A single turn carries every row of the set below to another of its rows. Some are shown first; where does it send the rows asked next?
Reni: [ 11 -18   3   5  -8  24   9 -39  -1   9 -18 -16  11  -4 -17 -12  -9 -20
  22  24  29   9   0  27   6   1 -17   2  -6 -19  -7  13   0]
rogu: [  8 -22  -4  12  -4  19   0 -34  -5  12 -18 -14  12   1 -20 -11 -18 -11
  18  20  21   5  12  19  -6   1 -12 -10  -9 -10  10  18 -11]
mebo: [  1  -6 -13  17   7  24   1 -24 -10   9  -4   0  13  -9 -16 -30 -11  -9
  16  12  21   9   5  17  -8 -10 -20  -7 -12 -14   7   3  -5]
bula: [ 12 -11  -5  16  -2  26   3 -32  -4   1 -17 -19   8 -13 -21 -13  -6 -18
  21  23  27   7   5  31   3  -7 -11   4  -7 -22  -1  18  -3]
nire: [-22  13  -5  16   2  11  23 -37  -9 -10  -8   7 -10 -20   6   2   0 -39
  14  16  36 -20  17   1   9  12   2  12  -3   9   5  13  -4]
gole: [  7 -12   1   9  -9  21   5 -43   0   7 -10 -16  14 -13 -24 -16 -16 -21
  25  26  14   7  11  26   0   0 -21   2  -1 -17  -1  12  -7]
rufar: [-25  13  -4  15   4  -2  20 -40  -1   1 -15   7 -13  -9   3   5   0 -46
  11   8  38 -18  17  -4   9  12 -11  10  -1   4   9   1  -3]
zagid: [-18   5  -4  16  16   6  29 -36   0  -7 -14   7 -19   5  -4  20   3 -40
  17  11  19 -13  12  -3  12   2  -8   5   0   6   4   1   7]
lapar: [-16   3  -9  18  21  20  28 -31  -2 -12 -10   4 -14   4  -6  19   3 -32
  17  11  18 -16  13   3  15   1   2   6  -1  13   4   5   7]
kulig: [  1 -14  -4   7  -2  22   8 -30 -10  16  -5   5  14  -1 -10 -28 -14  -9
  18  16  24  10   1  12  -8  -2 -23 -10 -12 -10   0   2  -2]
gitob: [ -9  14  -4  14   8  10  24 -37 -10 -14 -10   9 -18 -15  -1  22  -2 -33
  16  16  23 -16  12   0   6   8   2  13  -3   9   2  11  -6]
lib: [-14  20  -5  13   3   5  18 -39  -8  -8  -9  10 -13 -21   1  11  -5 -38
  13  11  32 -18  15   0   5  12  -3  17  -3   7   4   7 -10]
Lugu: [-17  17 -14  13  17   5  13 -35   3   2 -11   7  -8  -3  -9  14  -6 -37
   9  -5  30 -18  17   2  10   8 -13  18  -3   9   9 -11  -5]
dure: [  2  -9  -2   9  -5  21   6 -40  -2   9  -2  -7  15 -12 -22 -23 -18 -18
  24  23   8   9  11  20  -4  -3 -27  -1   0 -15   0   5  -7]
vub: [-22   7  -7  15  16   4  24 -37   6   0 -16   4 -15   8  -7  16   2 -43
  14   4  25 -15  14  -1  15   4 -13   8   1   5   7  -7   6]
saze: [-26  16 -10  16   4   9  16 -38  -1  -1  -9   4  -4 -16   2  -3  -2 -44
   9   5  41 -22  19   3  13  12  -7  16  -2   9   9   1  -4]
pafov: [  4 -19  -6  13  -1  19   1 -31  -7  15 -10  -4  13   1 -18 -18 -20  -8
  18  18  15   7  11  13 -10  -2 -17 -13  -9  -7  12  10 -10]
gepir: [  2  -9  -1   4  -4  23  11 -36  -6  11  -1   3  14  -9 -12 -29 -11 -15
  22  22  18  12   0  17  -3  -3 -27  -3  -6 -15  -8   1   1]
milu: [-26  12 -15  15  15  12  15 -35   6   3 -10   2  -2  -2  -7   3  -2 -41
  10  -3  35 -21  19   4  17   7 -12  16  -1  10  10 -10   2]
kesab: [-18   8  -1  16   9   5  30 -37  -5 -10 -13  10 -20  -4   3  16   3 -40
  18  17  22 -14  12  -5   8   6  -3   3  -1   6   4   9   3]
reg: [-21   5 -14  16  23  17  21 -32   5  -3 -10   2  -8   8 -10  14   1 -36
  13   0  24 -18  16   5  18   1  -7  11  -1  12   8  -7   8]
nos: [  1  -1 -10  15   2  25   4 -30  -7   4   0  -2  13 -19 -17 -31  -9 -16
  21  18  17  10   5  21  -4 -10 -23   1  -6 -18  -1   4  -3]
numab: [  7  -4  -5  14  -2  26   6 -35  -4   0  -7 -13  11 -21 -20 -24  -6 -21
  23  23  20   9   5  28   1  -9 -19   6  -4 -23  -4  11  -3]
Tuviv: [-19  21 -10  12   7   3  13 -38  -2   1  -9   9  -9 -16  -3   8  -6 -39
   9   1  36 -20  17   1   6  12 -11  20  -3   7   8  -4 -10]
mirim: [-25  10  -7  14  10   0  19 -39   5   4 -16   4 -11   1  -3   9   0 -46
  11   2  35 -17  17  -1  13   9 -15  10   0   4   9  -6   1]
rem: [ 10 -19   0  11  -8  20   2 -40  -2   9 -18 -19  12  -6 -21 -10 -17 -18
  22  24  21   5  12  25   0   1 -14  -2  -5 -14   5  18 -10]
Dufuz: [  0 -12  -6  11  -1  20   4 -34  -6  12  -2  -1  15  -5 -20 -24 -19 -11
  21  19   9   9  11  14  -9  -4 -25  -9  -4  -9   7   4  -8]
mub: [  6 -14 -13  18   7  24  -2 -21  -9  10 -14  -7  10  -1 -17 -20 -10  -6
  13  12  28   7   6  19  -6  -8 -11 -10 -15 -13  11  11  -6]
deka: [-16   7  -5  18  10  17  29 -34  -9 -16  -9   7 -15 -10   3  13   2 -35
  18  19  24 -18  14   1  11   6   7   7  -2  12   4  15   2]
Vuz: [  5 -21  -4   8  -2  21   4 -28  -8  17 -15  -3  12   6 -11 -19 -13  -7
  15  15  32   8   1  15  -5   1 -15 -11 -15 -10   4   9  -3]
vuge: [-22  11  -1  15   3   0  25 -39  -6  -6 -13  10 -18 -11   7   9   2 -43
  15  15  32 -17  15  -5   7  11  -5   6  -2   5   6  10  -1]
levo: [  6 -11   3   4  -8  24  12 -40  -3   7  -7  -8  12 -11 -16 -20  -9 -21
  25  25  21  11   0  24   4  -1 -23   4  -3 -20 -11   6   2]
Noki: [ -8   9  -8  15  18  13  23 -33  -5 -11 -12   7 -19  -1  -8  29  -2 -30
  16   9  18 -15  12   2   9   4   0  12  -3   9   3   4   0]
kesim: [-12  11 -13  14  22  11  19 -32   2  -3 -12   5 -14   4 -12  25  -4 -32
  12  -1  21 -15  14   3  11   3  -8  14  -3  10   6  -7   0]
faniz: [ 10 -23  -1   7  -4  22   5 -32  -4  14 -22 -14  11   5 -14 -11 -11 -13
  17  19  34   7   1  23   1   1 -12  -6 -12 -14   1  14  -2]
meso: [ 11 -16  -9  18   4  25  -1 -26  -6   6 -21 -16   8  -4 -19 -12  -8 -12
  16  17  30   6   5  27   0  -7  -7  -4 -13 -17   7  18  -5]

pafov -> rogu
vuge -> rufar
bula -> numab
And these:
lib -> Tuviv
lapar -> deka
Reni -> levo

